128 stands for zero in the data rows.
Some points, one per row:
[147 167 127 148 128 128 107 128 167 167 168 129 148 128 128 167]
[147 147 147 168 108 128 107 168 167 187 148  89 148 128 128 167]
[ 88 108 147 128 147 108 166 128 147  88 129 129  69  69 147 107]
[107 128 127 128 167 108 166 128 167  88 148 129  69  89 167 107]
[ 88 147 127 109 108 108 147 128 147 108 168 168  69  89 147  88]
[107 108 108  89 167  89 107  89 127  88 148 109 187 188 167 147]
[127  88 108 109 167 108 127  89 127  88 148 129 187 168 147 107]
[107 147 127 109 147 108 147 128 167  88 148 129  88  89 167 107]
[  8 128 207 188 128 207  67  89  87 207  89  69 108  89  29 187]
[147 167 127 168 128 108 107 168 167 147 168 129 128  89  88 127]
[147 128 147 109 147 108 186 128 147  88 148 129  69  89 147 107]
[147 108 147  89 147  89 186 128 147 108 168 129  69  89 147  88]
[ 68  68 187 188 128 207  67  69  87 207 129  69 128 109  49 187]
[127 187 147 188 108 128 107 148 147 167 129 149 128 109 108 147]
[187  88 108  89 167 128 147 108 107  88  89 168 168 168 167 147]
[  8 128 207 168 108 227  67  69  87 187  89  89 128 109  29 187]
[127 128 127 128 187 108 166 148 147 128 129 129  69  89 167 107]
[127 147 127 168  88 108 107 128 167 167 168 149 168 128 128 167]
[107  88  88 109 187  89 107  89 127  88 148  89 168 168 147 127]
[127 187 147 168 108 148 107 148 147 167 148 109 128 128 128 167]
[127 147 147 148 167 108 147 148 147 108 129 149  69  69 147 107]
Here are 10 more points, each followed by its number:
[167 128  88 109 187 128 147  89 107 108 109 168 168 188 187 167] 0
[147 167 147 168  88 148 107 148 186 167 168 129 128 128 128 167] 1
[107  68  88 109 147  89 107  89 127  88 168 129 187 168 147 107] 2
[167 128  88  89 128 128 166 128  87 108 129 168 148 188 167 127] 3
[107  68  88  89 147 108 127 108 127  88 168 129 187 168 147 107] 4
[187  88 108  89 167 128 166  89  87 108 109 168 168 188 167 147] 5
[147 167 127 188 108 128 107 148 147 167 148 149 128 109 108 127] 6
[ 88 147 147 128 167 128 147 128 147 108 148 149  69  89 147  88] 7
[ 48  88 207 168 108 227  67  69  87 167 109  69 148 109  49 187] 8
[147 128 108  89 167 148 147 108 107  88  89 168 148 168 167 127] 9
Which three of these numbered points are nearest to each point below, looking only along the 5 directions in which the first points spread most? Their numbers follow each, nearest first.
[ 28 108 207 188 108 227  67  69  87 187 109  69 148 109  49 187] > 8 6 1
[147 147 127 168 108 108 127 148 167 167 148 168 128 109 108 127] > 6 1 7
[147 187 147 168 108 148 107 148 167 167 148  89 128 148 128 167] > 1 6 7
[147 167 147 168 128 128 107 148 147 167 148 129 128 128 128 147] > 6 1 7
[147 147 147 168 108 148 107 168 167 167 168 129 148 128 128 147] > 1 6 7
[127 187 147 188 108 128 107 168 147 187 129 109 108  89 108 127] > 6 1 7
[167 108  88  89 167 128 147  89  68 108 129 168 168 188 187 127] > 0 5 3
[147 207 147 168 128 148 107 148 147 187 129 129 128 109 108 147] > 6 1 7
[187  88 108  89 147 128 166  89  68 108 109 149 168 168 187 147] > 5 0 9
[147 147 127 128 108  89 147  69 107 108 148 168 148 168 147  68] > 3 9 4
[167 108  88  89 187 128 166  89  87 108 109 168 168 188 167 147] > 5 0 9
[167  88  88  69 128 108 147  89  68 108 129 168 168 188 187 167] > 0 5 3
[ 88  68  28  89   0  69  48 207 127 108  69  10 168 188  88 127] > 2 4 1
[127 128 108  89 147 168 147 128 107 108  89 208 148 188 167 127] > 9 3 0
[167 128 108  89 147 128 166 108  87 108 109 168 168 208 167 127] > 0 3 9
[127  68  88  89 128 108 127  89 127  68 168 149 168 188 147 127] > 4 2 0
[ 28  68 207 188 147 227  67  69 107 187 129  69 128 109  49 187] > 8 6 1
[ 68 108 207 168 167 227  67  89  87 187 109  50 128 109  49 226] > 8 6 1
[167 128 108  69 128 148 166 108  87 108 109 188 128 168 147 107] > 9 3 0
[167  68 108  89 167 168 147 108 127  88  49 168 148 148 167 107] > 9 5 0
[187  88 108  89 147 128 147 128 127  88  69 168 148 148 167 107] > 9 3 5
[147  68   9  89  29  69  48 207 147  88  69  30 168 188  88 147] > 2 4 0
[147 108 108  89 167 148 147  89  87 108 109 188 168 188 187 147] > 9 0 5
[ 68  88 187 148 128 207  67  69 127 187 129 109 168 128  49 206] > 8 6 1
